(in the rows, 128 means zero)
Named moves (each a turn or a mirror), then the moves between two rows, first move first; the first pair answered
move Z927:
[120 104 177 133 107 120 117 174 131 109  98 102  81 152 128 142 113 105
 150 150  94 162 136  81 139 152 137 117 141 107 144 135 110 124 102 124
 137]  ->  [120  98 154 118  93 150 146 167 133 105 102 113  88 128 147 124  88 116
 131 167 115 132 119  92 138 132 130 106 142 115 179 132  97 138 121 106
 151]
[118 108 122 125 148 136 151 167 118  78 109 130 128 134 152 123  90 121
 169 158 102 140  92 108  90 156 114 116 154 108 161 178 109 111 147 123
 118]  ->  [116 112 131 130 151 123 138 167 121  82 105 124 124 147 142 136 100 115
 177 150  91 151 103 104  91 164 118 123 151 108 142 182 118 104 139 131
 109]
[139 136 130 109 151 153 154  96 121 120  98 108 137 143 107 113 106 135
 123 148 159 124 136 145 137 144 120 126 118 143 141 134 129 127 133 104
 148]  ->  [134 140 146 118 159 136 133 100 125 128 100 101 133 164  95 132 122 128
 136 138 143 150 146 143 140 158 124 137 117 142 113 137 136 116 116 119
 135]
[128 145 110 165 120 157 135 120 144 104 137 178 125 135 106 126 110 173
  96 119 144 136 159 109 152 142 136 103 108 138 147 113  89 116 153 144
  96]  ->  [128 150 118 171 128 147 120 123 144 106 139 172 123 145 101 139 121 170
 106 110 133 149 165 106 152 152 138 110 109 134 129 120  94 109 142 153
  92]
move Z982:
[119 150  77 125 160 153 136 108 145 138  92 154 157 145 130 110 103 105
 132 138 130 132 135 145 138  97 134 118 104 130 118 114 135 133 127 129
 152]  ->  [119 127  75 133 154 134 110 129 140 135 104 158 156 143 153 119 107 111
 159 137 102 136 125 143 119 100 135 127 132 129 105 100 131 131 117 118
 149]
[125 138 110 142 128 150 116 136 143 123 137 128  86 127 165 156 134 139
 146 167  86 121 115 133 136 138 133 118 172 124 105 121 101 150 133 132
 112]  ->  [127 161 120 128 131 172 147 122 157 117 119 123  87 130 139 150 127 138
 117 170 115 119 123 129 156 137 136  99 149 122 134 137 101 150 142 144
 113]
[128 128 123  99 135 120 148 127 113 158 112  98 144 138 118 122 119 109
 141 124 135 112  97 130 108 140 112 156 126 143 116 154 162 123 142 106
 180]  ->  [126 110 127 104 128 112 134 145 120 142 116  98 133 140 132 129 114 114
 159 129 114 110  93 122 104 140 111 157 148 137 117 150 152 128 131  97
 170]
move Z747:
[125 133  73 112 100 142 133 110 128 131 155 144 134  87 136 110 122 153
  86 122 170 109 121 160  96  94 143 117 123 127 175  80 103 128 126 100
 117]  ->  [130 127  77 118  96 137 114 117 130 127 161 148 126  87 142 117 127 155
  90 117 161 113 128 154  98  89 151 114 129 125 174  72  93 126 114 109
  98]
[107  79 124 110 130 114 142 142  99 112 100 103 121 150 133 172  80 106
 127 118 132 123 127 131 141 128 134 132 127 154 197 130 135 121 116 100
 121]  ->  [110  76 127 115 127 110 132 147 100 114 104 104 117 149 137 178  84 105
 129 116 131 129 130 133 145 129 139 126 128 152 194 122 129 121 110 102
 111]
[146 119 125 135 120 106  87 113 101 132 158 163 133 146 129 170 166  91
 101 128 127 144 144 154 124 121 152 145 107 157  90 114 127 136 116 133
 113]  ->  [137 131 113 118 132 121 121  97  96 138 147 151 155 146 122 155 147  89
  94 133 151 135 129 165 123 120 136 153  96 169  98 139 142 140 143 122
 150]
[122 123 129 160 133 155 102 148 158 145 117 121 123 146 133 116 123 136
 143 134 111 126 134 108 126 101 116 114 145 126 139 153 117 112 116 136
 101]  ->  [116 134 120 144 137 164 127 132 154 152 107 116 138 146 122 103 111 138
 139 139 124 118 115 115 129 101 106 122 136 132 143 169 126 115 133 127
 128]
move Z282:
[126 114 106 113 131 127 136 131 111 129 123 114 137 122 119 130 116 122
 139 128 115 109 103 137 116 135 112 146 131 131 134 134 122 135 138 106
 140]  ->  [137 106 111 124 125 118 106 140 113 128 140 127 127 115 129 141 134 125
 142 118 106 117 123 128 120 130 133 137 134 129 128 103 111 128 117 124
 108]
[143 148 114 147 121 158 112 122 131 116 142 149 120 135 136  91 149 153
 126 119  95 142 142 135 148 136 127 112 111 164  80 142 119 111 137 122
 134]  ->  [144 150 121 130 117 158 125 110 126 133 131 139 125 132 125  92 153 131
 108 113 111 140 144 140 153 136 130 117  93 169  86 140 135 107 139 129
 143]
[105  94 118 132  87 123 119 136 167 129 127 120 100 133 140 127 126 101
 126 124 109  97 111 121 102 113 123 114 105 151 149  98 136 148 108 155
 123]  ->  [ 99 100 115 127  88 128 139 130 165 131 117 111 104 136 133 117 118 102
 125 127 115  92  96 122 101 117 115 119 102 148 151 112 144 152 121 149
 143]
[123  91 151 122 122 108 115 143 121 115 123 118 128 138 133 150 122 118
 141 100  99 127 122 120 130 133 113 132 149 126 134 124 129 118  94 124
 120]  ->  [127  94 154 105 124 114 136 132 115 128 114 110 137 134 121 143 118 103
 128  99 114 119 119 126 132 135 113 136 132 133 141 130 147 115 105 125
 137]
Now pairs of rows:
(two moves a pair)
[144 157 135 108 145 118 129  91 141 115  99 120 112 145 159 113 152 113
 137 125 132  71 135 130 171 173 151 147 108 125 163 126 152 139 162 116
 143]  ->  [141 155 136 111 147 117 130  96 141 108  95 119 103 150 159 118 151 116
 152 128 122  71 134 124 172 172 147 146 119 118 163 134 148 141 161 109
 139] | Z747 then Z282
[ 99 151  83 137 148 139 127 132 121 103 111 158 143 182 166 170 141 175
 119 161 154 154  90 118 117 107  92 143 163 130  82 205  70 111 109 110
 135]  ->  [101 169  83 132 152 149 138 121 123 106 103 157 154 179 151 165 141 169
 103 160 171 156  97 123 125 104  95 141 143 140  89 208  78 109 122 118
 140] | Z982 then Z982
[127 128 137 148 128 140 124 125 140 121 132 149 109 136 137 131 141 144
 118 120 120 128 154 113 133 133 138 123 113 113 125  93 115 135 117 146
  95]  ->  [112 145 129 128 135 153 166 103 138 130 107 132 125 147 117 114 118 135
 108 128 142 123 128 121 130 132 113 134 101 118 132 132 138 144 146 133
 137] | Z982 then Z282
[150 139 175 145 126 120 110 133 134  89 161 136 124 113 148 123 157 144
 130 126 134 148 135 149 123 142 126  88 154 111 167 108  87 137 148 143
 110]  ->  [137 166 185 148 154 105 112 114 131 106 138 112 137 148 112 136 169 129
 142 113 131 177 137 153 124 159 118 119 141 118 124 147 125 127 151 151
 136] | Z747 then Z927
[ 95 118 112 172 101 102 170 124 133 102 104 118 130  93 206  96 128 165
 105 141 110 131 127 104 112 113 119  91 108 157 198 105  97 129 172 108
 115]  ->  [ 88 152 153 196 122  79 148 124 147 106  80 100 108 139 155 129 166 147
 114 112  92 181 168  83 142 138 134  98  92 142 161 135 118 109 142 149
  88] | Z927 then Z982
[119 144 117 151 166 105 118 134 123 142 134 129 157 157 145 148 156 142
 183 119 112 143 125 136 114 178 127 150 134 145  57 128 149 110 131  96
 153]  ->  [124 117 108 131 135 142 160 153 130 112 130 137 148 120 175 122 112 162
 166 156 127  88  92 141 107 157 107 116 155 137 128 122 112 137 155  59
 165] | Z927 then Z982
[ 92 149 127  90 181 115 124 100 120 163 137 141 137 137 119 142 153  84
  90 121 120 143 126 151 116 113 148 162  95 133 102 108 170 100  70 132
 148]  ->  [ 78 137  84 125 171 141 120 133 135 112 147 169 125 129 172 127 119 162
 130 159  84 117  90 146  94 100 116 138 153 117 119 111 116 134  90  90
 145] | Z927 then Z282
